A state moves one step at a time under one of 6 hidden systems, and each row is a state written as 22 numbers. Each run below is a few steps of one system.
path 1, Z682, 8 rows:
[[ 29  27 -14 -18   1  19  39   2 -35  -8 -43 -38   8  19 -12   1   0 -12
  -11  17 -32 -40]
 [ 17  -1   2 -22 -13  -1   1   3  30  -6 -44  35  26  45   9 -21  13  28
  -42  -1  17  31]
 [-51 -32   6  -1   4  -8 -25  -1  13   0  43  21 -11  -4  19   9  13  -8
   12 -26  22  50]
 [ -6   2   9   2  -6  11 -16   1 -29  -8  41 -26 -17 -33 -14  21  14 -31
   34 -18 -35 -47]
 [ 50  15  -2   0 -24   3   7   3   6   3 -43   2  11 -23 -28 -11 -16  19
  -15  30   0 -61]
 [ 15 -20 -14  14  26 -11  23   2  25  16 -28  15   8   5  11  -7 -30  23
  -31  18  43  54]
 [-22   9  -5   1  45   2   1  -7 -32   0  41 -12 -15  34  18   1   3 -25
   21 -32  -2  50]
 [-26  24  12 -43 -33  10 -15  -3 -33 -16  -2 -12  -2  21  -6 -13  29 -20
   20  -8 -29 -54]]
path 2, Z637, 8 rows:
[[  8 -13  -3  30   3 -22  19 -15  48  -7 -20 -37  22 -22  26   1  -5  -3
    6 -18 -59  17]
 [ -6  34  14  50 -15 -31 -14  15  28  13  -1  38 -26  18  29 -29 -17  13
  -16 -19   7  -3]
 [-62  21 -22  10 -19   8  25  11  -7   3  12   4 -21  28   2  26   5  11
   -2  59   6   1]
 [ 12 -12 -16  25   0  14  28  -5  31 -17   6 -32  25   3   6  41  22   2
   -2  -2 -66  23]
 [ 13  32  13  30 -18 -34 -23 -16  50  -1  -7  23  11  14  20 -38  -8  21
    4 -26 -30  -3]
 [-73  14  -5  19 -22 -26  10   5  11  14  -4   6 -28  -3  22  -6 -21  10
    4  43  22  -8]
 [ -3  -6 -20  47   4  21  37  22   7  -1  20 -23 -11   0   5  60  12  -4
  -16  13 -35  14]
 [ 38  46  -3  24 -10  -3  -4 -15  34 -15  -1  18  26  44  -1 -14  13  25
    2  -9 -49   4]]
path 3, Z674, 8 rows:
[[-46  31 -18  -4  12  11  22  15 -45   7  15   0 -32  46   7  11  -4 -11
   -2  28  24  10]
 [ -2  -8  -7 -39 -12  26  10  -9   3 -27 -15 -17  35  42   1  14  45  -1
   -7  -8 -46  17]
 [ 23 -21  24   1 -24 -25 -35 -10  51  -5 -16  23  21 -25  11 -29   6  16
   -8 -39  -9  -1]
 [-40 -11   4  37  -5 -23 -12  14   2  21  26  11 -42 -47   7   6 -27  -4
   13   9  34 -14]
 [ -7  23 -27  17  12  29  35   9 -36  -3  25 -32 -13   5 -20  46   2 -11
   14  36 -27 -17]
 [ 51  29 -10 -19   5   6  16 -23  15 -12 -37  -3  45  37 -15 -19   2  21
   -4  13 -26   3]
 [-13 -18  14  -7   7 -36 -10  -6  27  13 -31  20   5   5  32 -44 -21   8
  -16 -21  39  40]
 [-54 -14  10  19  -4   1  -7  29 -21   5  37  -2 -44   1  29  23  15 -32
   -5 -32   5  11]]
path 4, Z77 (8 x 22):
[[ 47  -2 -19  40  32  -3  13 -18  41   0  15   1  28  -3 -11  16 -15  23
    2   5 -20  45]
 [-14  57   3  19  29 -24  -6 -15 -20   7  30   4 -22  34  15 -33 -25  -9
   34 -19  -5  10]
 [-64   1  -2 -24 -18   0  30  16 -24  -2 -37 -29 -17  25  32  -2  10 -22
  -17  13  -4 -10]
 [ 22 -23  -1  12 -28  27  11  24  32 -14 -14   8  19  17   5  37  42  13
  -46  -9 -33   9]
 [  3  22   1  32 -16 -16 -35 -16  43  -1  44  46   8   1 -15  -6   2  33
   26   6  -6   4]
 [-54   4  -9  15  14 -32  14 -23   4   9   7 -36 -10 -32  15  -9 -33 -11
   41  24  -7   0]
 [ 26  11  -7  27  13   6  45  20 -16   1 -36 -45 -10   5  22  14  -9 -20
  -28  -8 -37 -13]
 [ 23  38  -8   9 -12  13   5  17   4   1 -10  43   1  64  -3  -4  10  28
  -35  14  12  10]]
path 5, Z77:
[[ 59  25   6  -3  13 -11  -1 -22  -4  -8 -22 -23  22 -15 -15 -31 -18  -3
   21 -14 -34 -40]
 [  4   5   8  -5   9 -24   2   9  -3  19 -43  20 -11  11  17 -44 -37   8
  -29   2  57   8]
 [-18 -38 -11 -11  24  32  11  22 -30   1  26   2 -15  12   1  40  19 -15
  -19  -5  33  47]
 [  9  11   7 -30 -15  27 -24  -9 -23 -24  34   0  14  14 -27  12  42 -11
   26 -20 -39 -30]
 [ -7  -7  19 -24 -37 -31 -25 -19  32  -1 -37   6  19 -32  -1 -43  -9  12
   10   2   5 -38]
 [ 15 -47   0  34  21 -11  13  17  15  20  -7  -4 -16 -54   8  13 -31  -1
  -23  -3  36  22]
 [ 35  29 -15  18  37  28   7   8 -51   5  44   0 -21  13 -30  25  -7 -10
   13   2   8  -8]
 [-12  27  -4 -65  -3   3  -1 -28 -29 -12 -25  -7  26  38 -17 -34   5   2
   21  22   3 -16]]
path 6, Z63, 8 rows:
[[ 31 -10  24  30  14  -8 -11  23  -5   3   4  -5 -23  -6  31  -3   3 -27
  -22 -74 -14   6]
 [ -7  21   3  -4 -29  17 -21  29 -24   7  19  47 -29  15 -22   3   9  11
  -15  19  43 -36]
 [-10 -40 -19 -41   8  19  18 -21  -5  -7  -8 -23  29 -32 -33  26   4   3
   17  49  11   5]
 [ 55  -7  10  14  41 -15  -9 -22  16  -3   7 -13  22 -16   6 -19 -15  -6
   15 -52 -23  29]
 [-17  33  20   1  -7 -21 -22  15 -23  14  -5  30 -36  22  20 -44 -19  -6
   -7 -20  42 -22]
 [-31 -26 -14 -27  -5  30  31  23 -39   2 -14 -23 -15  -3  -7  36  10 -15
  -22  37  23 -10]
 [ 59 -20  -5  -9  23  28  -7 -14   8 -18  22   0  38   0 -27  25  26   4
    4 -24 -29  25]
 [ -6   8  24 -17 -10 -36 -48 -22  16   2   3  34   5  -9   1 -56 -13  10
   25 -23  23  -8]]
path 7, Z63, 8 rows:
[[-25   0   2 -65 -13  19  -1   1 -33 -18 -22  -7  13  49   3 -10  36 -16
  -10 -10  -4  -1]
 [ -7 -60  18 -19 -25  12 -22  11  23 -15   3  -1  13 -25  11  22  42 -11
  -17 -41 -13  10]
 [ 14 -14  11  35 -10  -7 -37   8  17   9  48  35 -18 -50 -20  12  -5   7
   13 -13  19 -19]
 [  6  21 -13   6  13 -10   8 -13 -21  14   0  -9 -10 -39 -32 -11 -46   9
   30  51  29 -38]
 [ 40  10 -16 -11  44   0  42 -10 -19   3 -46 -35  18  12   2 -17 -31  -4
   -9   7   0  16]
 [  9   9  10 -19  20   2  -3   7 -14  -2 -10  20   2  62  27 -23  14  -7
  -26 -47  11  45]
 [-60 -22  14 -36 -28  12 -26  13 -20  -7  26  13 -17  12  12  13  40 -18
    0 -19  13  -2]
 [  9 -39   6   0 -22  19 -15   5   2  -9  23 -14   2 -60 -26  34  24 -10
   12  -4 -19 -40]]
path 8, Z940:
[[-15  63 -14  29  -7  -9  21   3   4   2  -6  13 -10  65  18 -12  -4  13
   -8  16 -19   2]
 [-71   7  -9 -19 -33  -8  12 -10  21  -9 -15  -2   9  37  23   0  20   9
   -3  29 -18  15]
 [-32 -17   6  29 -28 -13  -4  -1  53 -12  13 -10   6  -8  32  18  26  -1
    1 -20 -55  15]
 [-12  31   3  58 -32 -21 -13  -1  39   4  28  17 -13 -17   1   3  -9  19
   19  15 -27 -28]
 [-25  20 -25  36  -5 -16  35  -5  22  11 -17 -15  -4 -16   0   6 -34  21
    9  65  -6 -10]
 [ -5  25 -20  35  21 -15  42  -7  26   0 -21 -23  10  35  32   2 -15   7
  -10   9 -35  40]
 [-40  46   3  11 -20 -18  -3  -3  15  -3   2  19 -11  61  33 -24   9   7
    0 -11 -25  11]
 [-76  -1   0   1 -49  -7   0   6  22  -8   0  -5 -11   7  20  16  26   4
    2  23 -23 -14]]
path 9, Z940:
[[-27   4   9   4  -8 -33 -27 -26   8   9  18  -6  -9 -53  -7 -26 -30  -2
   49  12   8 -31]
 [ 16  -6  -7  34  12  -8  40  20 -10  15 -38 -41 -20 -34  12  12 -34 -14
  -24  12  -5 -25]
 [ 41  38 -16  20  17  20  23  16  -5   2  -9  25   2  61  -4   6  -1  19
  -36   6   1  23]
 [-51  10  -6 -51  -2  -4 -15 -26  -5  -8   9  20  16  48   2 -21  17  10
   20  13  15  31]
 [-43 -38  18 -17 -20 -11 -13  -6   9 -12  -1 -35   1 -30  26   3  23 -30
   15 -37 -34  -5]
 [ 37   4  12  49 -28   2 -15  26  19   3  14  15 -18 -33  -9  18   7   6
  -15 -18 -19 -49]
 [ 12  12 -25  15   5   5  13  -4   9  14   4  23   3 -11 -37  11 -28  35
    3  68  38  -2]
 [ -4  -4 -20  -9  53 -10  33 -30  -1   2 -14 -37  19  11  13  -9 -26  -4
   18   7  -4  56]]
path 10, Z674, 8 rows:
[[ 68  -5  -7  17  28   5  -6 -22  32  -7  19  15  34   1 -22   7   0  23
    6 -15 -17  36]
 [-20  27   9  -2  22 -41 -21 -26  -9  13   3   3 -13  -3  16 -54 -38  -7
   38 -17  21   2]
 [-45 -13  -1 -18  -8   9  28  26 -43   4 -26 -38 -29   2  23  15   3 -34
  -22   4   7 -20]
 [ 45  -8  -2   2 -22  42   1  23   7 -13   1  22  13  24 -21  34  41  13
  -39  -8 -18  -7]
 [  8  -1   1  -9  -1 -17 -37 -37  37  -1  24  41  28 -10 -23 -25 -10  33
   30   9  21  20]
 [-37 -19   0   6  30 -27   9 -13 -12  10   6 -44 -15 -44  21  -6 -33 -29
   32  -9   2   9]
 [ 28  25   0  16   1  23  26  33 -43  -1 -17 -23 -25  15   3  13   4 -24
  -26 -13 -23 -45]
 [ 19  15  -8 -27 -25  17  -5   2   9  -4 -19  45  21  37 -29  -8  14  36
  -24  35  30  -1]]
path 11, Z637 (8 x 22):
[[ -1  30  13 -11 -33  -8 -24  -6 -16   2  -4   2 -12 -23 -23 -25 -10   1
   25  18  -3 -78]
 [ 16 -28 -16   1   9   5  37  10  -1  13 -46 -22   3 -37 -13  13 -29   7
  -27  44  29  -9]
 [ 47  -2 -11  18  53  11   5  -1  -3   6  22  18   4  22  -5   7 -11   7
  -11 -21  19  61]
 [-30  36   5 -40  10  -5 -20 -23 -36  -9  18   2   0  49   7 -31  10 -14
   36 -20  -7   6]
 [-37 -35  18 -35 -32   2   4  14 -11  -9 -36 -34  -6 -22  19   4  23 -29
  -15 -17 -13 -30]
 [ 43 -35  10  21 -22  16 -20  28  24   4   5  35  -2 -31 -19  22  14  19
  -36 -11  20 -13]
 [ 12  24 -16  -7  16   2 -16 -29  -3   4  34  26  12  -6 -47  -6 -18  26
   39  43  27  -2]
 [ -5   0 -10  -9  44 -12  29 -25 -27   3 -15 -61   0 -20   7  -9 -31 -27
   32   1 -16   6]]
path 12, Z682 (8 x 22):
[[ 20  44  -9  28   7 -20   6 -28  14  -5   6 -25  12  -9  -4 -15 -20   5
   40   8 -54 -26]
 [-17  40  -3  27 -17 -33  25  -2  27   9 -46  -2  -3  18  29 -31 -29  18
  -11  24 -12 -12]
 [-40   8 -20  38  -5  -2  30  13  29   2   6   2  -8  35  32  28  10  10
  -20  17 -16  44]
 [-18  29 -11  14  -8   5 -11 -19  16 -18  51   5  11  32  -6  18  28   8
   35   1 -51  13]
 [-23  20   4   5 -39 -30 -17 -27  41  -8  -4  -4  15 -20   1 -24  -4  13
   34  18 -39 -37]
 [ -7  -2  -2  62 -15 -27  22  10  49  11 -19 -10 -11 -30  27   8 -23  13
  -18  12 -20  -6]
 [  5  45 -24  61  19   2  24   6  10   9  31   8 -15  30   2  19 -15  16
    1  23 -18  21]
 [-34  45 -21 -11   3 -12  12 -35   3  -8   6  -8  19  40  -3 -15  -3  12
   38  37 -29   8]]

Which system made each run below?
path 13 (2 x 22):
[[  9 -21   7 -30 -14  14 -25  11   2   1  -1  56   8  24 -14  -8  21  22
  -30  -3  54  20]
 [-29 -46  -1 -26  24   8 -20 -13 -18  -3  47  -7  -1 -33 -11  19   9 -18
   34 -12  20  30]]
 : Z940
path 14:
[[ 34   6 -17   5  34  -6  16 -34   2  -2   1 -38  24 -38 -27   1 -31   3
   40  25 -21  -7]
 [ 38  25   0   6  35 -18  26   0 -24  13 -46 -17  -7  12  13 -38 -44  -8
  -12 -10  17  -3]]
 : Z674
path 15:
[[ 60   2   9  27   9 -22 -20 -11  27  10  -5  17   6 -46 -17 -27 -33  16
    7 -11  12 -20]
 [ -5   6  -8   8  44 -12  13   0 -36  25   6  -1 -27 -13  -5 -13 -49  -6
    9  22  61  11]]
 : Z77
path 16, 2 rows:
[[ -7   7 -21  -6  25   3  32   2 -23  20 -18   4  -9   9 -16   0 -36  13
   -9  57  55  16]
 [  8 -15 -13  -8  48  20  21  -5 -21  -9  18 -25  10  28   7  25  13 -18
    1 -26 -15  58]]
 : Z637
path 17, 2 rows:
[[-59   0  -3   6 -17 -15  -2  12  19  11   4  38 -16  32  24  -5   1  17
  -19  19  39  35]
 [-36 -27 -11  13  -1  16  11   0   8 -14  41 -26  -1 -10   4  51  30 -13
   15  -2 -42  25]]
 : Z77
path 18:
[[  6 -53   3  13  15 -23   0  -7  36  13 -16  -7   9 -63   7  -4 -28   7
   -3  -4  26  25]
 [ 38  12  -5  36  45  13   3  17 -41  10  36  -8 -33 -13 -11  18 -22 -22
    8 -20   9  -6]]
 : Z77
path 19 (2 x 22):
[[ 57  -9  -4 -24  21   8  15  -8   9  -3 -46   9  35  23  -7 -17  -6  16
  -34  -7  15  30]
 [-15 -13  18  -9  18 -19 -31   2  -3   8  17  35 -13  17  24 -28  -3  -3
   -5 -45  45  43]]
 : Z674
path 20:
[[ 13  22  16  -2 -37  -9 -30  14  13   7 -13  58  -6  20  -8 -31   3  26
  -22  -2  31 -28]
 [-48 -48 -13 -11   9  -3   3 -10  13   8  21   0   3 -36  -7  22  -9   8
   13  35  34  37]]
 : Z77
path 21 (2 x 22):
[[-32  11 -30  16  15   4  42   6   2  11  -5   2  -8  32   5  18 -17  16
  -15  53  23  40]
 [ -6  13 -14  -1  16  15  15 -13   2 -20  21 -20  17  48  12  23  30  -8
   11 -18 -54  43]]
 : Z77
path 22, 2 rows:
[[ 22 -45   6 -47   6  33  -4  18 -28  -8 -14   7   9   8 -11  13  27 -13
  -36 -24  28  14]
 [ 26 -38  17 -43  10  18 -40   2 -23  -2  22  27   6 -12 -22  -2  18  -8
    0 -34  38   4]]
 : Z682
path 23:
[[ 69  -1 -18  33  18  14  22  -1  13   6  -6  -6  14 -32 -35  22 -22  20
   -6  29  -3 -11]
 [ 19  35  -9  -5  32 -21   2 -28   7   7 -12  23  19  36  -1 -45 -33  25
   12  11  24  37]]
 : Z63
path 24, 2 rows:
[[-40 -24  -8  37   2   4  -4   7  22   2  57   8 -15 -11  10  43  15   0
   10  -3  -5  42]
 [ 12  49  -3  29 -15   3  -6  -9   0 -10  31  -8  -5   9 -13   8  15  -3
   30  -7 -62 -43]]
 : Z637
path 25, 2 rows:
[[ -7 -18  -6  59   7  10   3  27   4  10  51   5 -34 -26   4  48   1  -8
   -5  -8   1  12]
 [ 34  62 -13  14  -4  15   4  -8 -10 -10  17   7   8  37 -28   4   6  11
   14  18 -38 -33]]
 : Z637
